In the data rows, the value 128 means zero.
Here is a table of points, one per row:
[136 135 118 127 100  87 107 132  93  98  94 251 123 139 122 130 107 101
 103 110 123 104 101 109 107 117 108 110 116 122 116 132 152 154 126 144
 229 169 167 171 255 132 112 104 172 150 104 130]
[255 116  97 119 122 122 185 160 150 123 116 134 126 119 108 127 116 159
 101 126 107 165 106 106 122 111 173 131 121 138 147 123 102 134  90 115
  75  94 129 120 127 142 128 151 116 151 102 124]
[113 151 118 112 143 146 167 169 239 191 158 160 160 144 125 251 121 105
  91 112 120 117 121 140 128 114  85 122 129 112  84 149 115 122 140 144
 129  95 103 121 150 166 151 127 138 113 115 254]
[138 161 131 132 135 144 129 145 112 142 151 217 153 157 176 122 129 116
 112 172 127 122 125 139 129  91  97 137 137 125 115 116 101  92 113 132
 203 114 124 120 208 132 133 122 255 233 140 108]
[127 130 129 217 117 106 127 124 133 137 141 140 152 153 144 144 162 144
 151 128  90  80 120 150 135 194 121 107 120  76  82  86 106 113 115 127
 134 111 246  85  90 110  90 112 104 106  85 123]
[ 96 116 105  93  99 113 106 255 129 116 138 138 145 118 134 113 129 138
 149 167 167 160 147 105 119  91  95 111 107 114 116 112 123 127 130 159
 193 134 139 119 109 129 122 118 165 145 124 121]
[148 163 177 168 140 171 157 172 139 160 135 112 122 157 141 171 120 149
 124 109 157 164 143 160 201 173 205 150 143 146 149 244 196 138 104 110
 109 154 133 149 141  97  99 128 114 122 183 167]
[115 104 108  81  90 119  99  88 106 131 181  86 135 108 113 125 118 147
 151 141 179 151 102 114 116  95 107 167 111  96  80  90 105 248 217 138
 139 155 153 130 134 173 115 110 134 121 123 112]
[112  87  87 131 169 105 116 123 159 118 153 159 117 122 129  95 146  83
 118  76 135 108 160 191 107 180 113  68 128 103  93  89 119 107 123 237
 127 180 162 126 101  95  81  94 153 136 168 131]
[112  97 102 229 141 118 121 116 119 140 102  92 101 110 111 121 236 111
 176 128 125 122 150 181 118 133 120 129 110 104 113 134 107 136 125 152
 124 101 212 113 139 112 122 105 114 114 108 105]
[116 120 140 119 112 106  96 144 133 139 139 175  96  92 106  99 135 146
 139 186 155 156 162 149 127 141 129 101 114 138 137 132 125 133 114  83
 217  83  94 124 184 118 120 105 170 255 121 124]
[108 142 118 136 150 116 114 134 102 255 131 112 136 136 137 106 121  91
 106 137 130 134 138 103 131 135 168 112 140 107  99 140 128 134 137 136
 148 161 131 145 152 140 152 142 105 107 123 103]
[ 76  97  97 104 112 128 131 135 137 128 124 116 121 108 150 151 121 142
 120 118 110 124 114 139 181 134 139 151 107 109  89  82  96  91  90 136
 138 115 115 255 107 102 116 123  95 102 104  95]
[128 134 142 154 148 138 125 114 137 115 146 150 124 115 111  71  86 103
  87  95 126  93 122 124 144 106 101 241  93 114 137 147 136 234 238 139
 106 102 112 127  96  95 122 147 149 157 127 151]
[136  96 117 104 118 113 129 142  99  94  83  92 102 125 113 159 121 103
  94 166 132 108 134 148 134 113 104  93  78 125 123 103 133 120 125 120
 140 105 105 150 124 103  75  88  71  85  86 129]
[108 145 141 158 157 152 149 139 151 133 132 142 211 181 139 144 177 124
 102 123 255 144 121 154 121 149 150 151 136 141 159 143  66  95  89  94
  93 210 114 121 119 105 109 104 101 122 191 114]
[161 140 200 129 146 108 119 137 117 100  92  77  96 120 136 108  78  81
 108  93 104 107 134 128 101 117 125 139 113 156 110 137 119  98 120 123
 143 156 167 144 148 128 182 100 125 133 124 131]
[175 121 125 164 192 121 218 122 103 128 120 132 171 130 107 110 106 147
 156 116 106 140  99 114 110 111 217 130 146 123 172 123 127 145  98 109
 156 149 125 155 124 130 144 216 142 138 160 156]
[146 117 117 120 112 130  92 114 118 133  97 149 183 191 157 139 135 131
 131 147 122 122  79  83  95 124 175 171 171 142 116 114 255  91 123 134
 108 103 110  89  86 105 113 138 143 149 146 159]
[147 150 140 177 158 128 108 104 101 117 100 110 160 109 108 121 206 112
 166 144 163 158 176 230 153 255  95 144 174 128 143 109 130 132 121 247
 137 138 157 141 146 146 146 129 116 120 131 125]
[199 153 141 106 134 139 140 118 112 130  99 126 127 156 174 161 162 255
 113 101 113 209 120 114 117 103 136 118 106 106 124 136 100  95 149 118
 130 193 138 102 119  95  85 135 109 127 155 145]
[116 116 113 121 119 101 117 108 118 105  98  80  97  98 255 116 119  94
 107  84 108 101 113 103 255 116 103 110 143 132 151 145 145 127 156 119
 125 133 122 140 126 147 120 141 170 166 117 123]
[121  85 126  89  76 132  90  97  98 112 111 116  96  74  92 125 135 131
 130 130 108 123 164 142 161 164 147 151 121 110 128 123 126 137 129 103
 114 128 149 122 132 190 150 151 167 151 158 166]
[115 198 127  87  71  75  80  79 120 105 100  99  92  89 125 190 135 126
 147 157 128  74  78  92  94 113 129 131 163 131 133 160  89 100 117 129
  99 107 101 131  92 107  89 116 115 123 118 201]
[138  97  66  59 153 122 230 111 109  89  88  81 171 135 103  91 146 171
 140  90 123 142 155 134 127 144 192 106 144  97 146 160 143 106 142 104
 109 142 136 126 149 124 135 173 125 127 142 105]
[128 111  81  96 112 110 158 123 149 174 127 102 126  56  90  83 108 130
 136 136 163 112 126 140 130 111 129 140 116 131 167 104 206 102  94  99
 114 104 104  92 114 115 130  83 104 117  92  84]
[ 80 108 113  97  97 100  95  99 113 142 156 134 141 109  76 124 113 104
  93  81 108 113 114 133 143 114 101  96 104 255  82 118 111 100 102 113
  99 112 139 115 121 122 156 122 100 125 107 120]
[144 154 141 198 153  94  84 102 100  99 113 119 133 112 106  91  88 130
 105  87  86 131 169 117 120 118 125 127 193 131 121  91 111 120  99  86
  92  76  79 110 132 133  89  85 103 114 160 149]
[147 148 118 136 147 128 108 156 128 118 232 119  90 125 103 110 168 135
  98 110  74  38  87  80 108 134 141 169 119 128 118 118 145 147 181 130
 146 129 122 134 138 115 145 106 109 111 124 111]
[115 108 115 170 188  85  92 184 122 118 115 140  96 132 158 171 181 179
 195 124 135 109 165 178  99 113 117 121 199 145 120 143 151 131 139 135
  80  86 106 124 113 153 153 168 115 114 109  84]
[ 87 155 102 108 110 116 125 114 215 109 114 127 124 106 102 137 116 125
 118 255 109 120 112 141 130 133 109 105 130 135 145 143 130 134 133 109
 133 147 106 115 150 125 124 132 152  87  76 124]
[147 135 144 150 143 204 122 106 113 136 121 173 128 135 152 114 116 150
 144 169 138  90 121  92 101  98 114 117 109 170 142 129 129 139 111 144
 131 113 156 150 152 184 131 103 140  98 146 143]
[116 124 120  99 118 159 114 113 126 116 163 150 130 143 155 155 125 131
 142 126 116 136 120 122 188 158 165 255 168 166 139  91 113 169 239 128
 157 132 150 134 126 157 116 109  87 105 126 111]
[198 130 128 122  96 120 202 129 142 143 161 153 174 160 138 120 129 147
 162 125 117 140 137  85 115 113 168  67 103  95 104 132 149 112 144 116
 116 102  97  93  99  97 107 240 123 144 162 129]
[114 103  97  84 103 102  81 137 100 125 125 176 169 158 160 138 113  73
 112 130  91 158 161 149 185 145 116 112 100 115 141 113 108 123  91  73
  84  71  98 100 101  77  88  90 169  97 127 117]
[ 75 106  95 136 132 219 150 146 127 103  58  74  74  82 120 130 107 107
 103  91  99 111  85  92  88 148 117 135 150 156 141 117 124 157 116 115
 133 122 114  94 111 133 103 138 148 128 129  95]
[ 81  90 146 119 104 145 118 129 123 120 110 114 100 154 149 130 135 144
 133 100 116 101 122 106 119 152 127 107  97  96  75  71  90 105 110 110
 117 122  63  89 123 117 195 143 138 115  86  99]
[144 103 111 112 132 108 104 113 150 143 169 134 114 128 134 141 141 127
 134 110 123 116 119  71 115  90  65 140 145 119 122 133 126  99 115  96
 112 141 142 255 126 130 124 118 147 142 127 115]
[ 92 126 113 157 226 127 161 114 108 121 128 132 100 119 106 130 161 149
 255 159 136 139 240 134 131 138 134 123 224 123 110 126 126 144 141 182
 132 141 128 112 118 104  93  92 102 102  78 118]
[117 118 101 111  97 101  82  78  93 138  94 123 152 177 143 205 116 139
 141 117 119 142 119 111 118 119 132 120  85 112 154 255 159 141 102 129
 146 152  89  91  82  99  98 139  93 115 156 127]
[144 116 123 126  92 111 129 129 146 167 120 112  99 210  55  73 100 128
 136 154 230 165 121 167 143 153 118 117 118 117 160 131 118  98 112 132
 127 198 126 130 124 131 148 160 141 130 255 132]
[124 128 119 108  86 126 121 107  97 124 254 114 137 144 152 121 112  97
 112 110 109 131 138 133  91 121  80 134 129 186 137 117 125 150 141 111
 132 112 121 114 127  97 173 136 105 130 141 160]
[ 89  94 157  90 157 191 148 150 159 136 142 119 105 125 138 109 103  81
 131 130 130 126 167 145 109  70 121 132 139 106 130 107 120 154  92 122
 115 103 136 109 134 138 126 136 115 122 132  99]
[118 131 255 122 108 135 148 104 122 114 134 147 119 124 141 135 130 139
 110 112 112 123 103 106 116  90  85  73 124 132 126 127 160 156 138 154
 135 118 122 127  94  96 242  87  91 119 125 106]
[137 142 220 141 174 150  97 126 122 115  97 127 131  78  78  90  83  96
 137 135 130 130  91  78 103 105  94 124 125 128 147 140 114 103 129 124
 107 131 150 116 113 101 185 119 131 116 129 132]
[160 109 153 134 126 136 148 114 146 116 137 127 133 142 140 112 121 204
  83 111 134 239 135 132 119 118 160 129 142 158 138 195 146 133 138 134
 161 125 122 123 119 115 110 196 138  76  82 105]
[126 255 121 143 134 120  95  93 202  77 102  96  99 110 125 180 114 118
 119 200 133 147 165 149 128 112 119  96  71 101 105  83 118 113 114 102
  95 130 155 145 143 166 160 164 155 166 145 198]
[138 153 136 126 112 255 118 136 123 119 126 121 105  96  89  79  84  92
 104 100 102 115 111 141 128 132 145 107 128 123 121 132 125 150 168 149
 135 142 107 136 104 255 103 101  79 125 104 129]
[100 134 170 151 149 115 176 157 112 122 142 100  72 105 116  85 101 109
 110 115 134 142  90 123 117 136 108 135  94 122 111 115 116  88 105 102
  68  72  86  80 104 141 161 112 127 115  96 109]
[112 125 129 124  88  96 174 126 129 150 134 121 234 186 155 146 167 143
 142 116 131  98  97 122  88 147 176 131 121 134 255 139 129 120 113 151
 102 188 137 159 148 165 128 143 115 125 128 100]
Along one direction, these points spread out more than along any other. Where along it does each point below lie, from 0 to 99? The average is 50, and the first point in the table lies past the average. One standard deviation of the points above along it is 16.
[ 89  94 157  90 157 191 148 150 159 136 142 119 105 125 138 109 103  81
 131 130 130 126 167 145 109  70 121 132 139 106 130 107 120 154  92 122
 115 103 136 109 134 138 126 136 115 122 132  99] --> 60
[138 153 136 126 112 255 118 136 123 119 126 121 105  96  89  79  84  92
 104 100 102 115 111 141 128 132 145 107 128 123 121 132 125 150 168 149
 135 142 107 136 104 255 103 101  79 125 104 129] --> 67
[116 124 120  99 118 159 114 113 126 116 163 150 130 143 155 155 125 131
 142 126 116 136 120 122 188 158 165 255 168 166 139  91 113 169 239 128
 157 132 150 134 126 157 116 109  87 105 126 111] --> 55
[127 130 129 217 117 106 127 124 133 137 141 140 152 153 144 144 162 144
 151 128  90  80 120 150 135 194 121 107 120  76  82  86 106 113 115 127
 134 111 246  85  90 110  90 112 104 106  85 123] --> 49
[144 116 123 126  92 111 129 129 146 167 120 112  99 210  55  73 100 128
 136 154 230 165 121 167 143 153 118 117 118 117 160 131 118  98 112 132
 127 198 126 130 124 131 148 160 141 130 255 132] --> 25
[ 96 116 105  93  99 113 106 255 129 116 138 138 145 118 134 113 129 138
 149 167 167 160 147 105 119  91  95 111 107 114 116 112 123 127 130 159
 193 134 139 119 109 129 122 118 165 145 124 121] --> 57
[108 142 118 136 150 116 114 134 102 255 131 112 136 136 137 106 121  91
 106 137 130 134 138 103 131 135 168 112 140 107  99 140 128 134 137 136
 148 161 131 145 152 140 152 142 105 107 123 103] --> 46
[114 103  97  84 103 102  81 137 100 125 125 176 169 158 160 138 113  73
 112 130  91 158 161 149 185 145 116 112 100 115 141 113 108 123  91  73
  84  71  98 100 101  77  88  90 169  97 127 117] --> 56
[147 148 118 136 147 128 108 156 128 118 232 119  90 125 103 110 168 135
  98 110  74  38  87  80 108 134 141 169 119 128 118 118 145 147 181 130
 146 129 122 134 138 115 145 106 109 111 124 111] --> 67
[144 103 111 112 132 108 104 113 150 143 169 134 114 128 134 141 141 127
 134 110 123 116 119  71 115  90  65 140 145 119 122 133 126  99 115  96
 112 141 142 255 126 130 124 118 147 142 127 115] --> 59
[148 163 177 168 140 171 157 172 139 160 135 112 122 157 141 171 120 149
 124 109 157 164 143 160 201 173 205 150 143 146 149 244 196 138 104 110
 109 154 133 149 141  97  99 128 114 122 183 167] --> 15
[136 135 118 127 100  87 107 132  93  98  94 251 123 139 122 130 107 101
 103 110 123 104 101 109 107 117 108 110 116 122 116 132 152 154 126 144
 229 169 167 171 255 132 112 104 172 150 104 130] --> 63
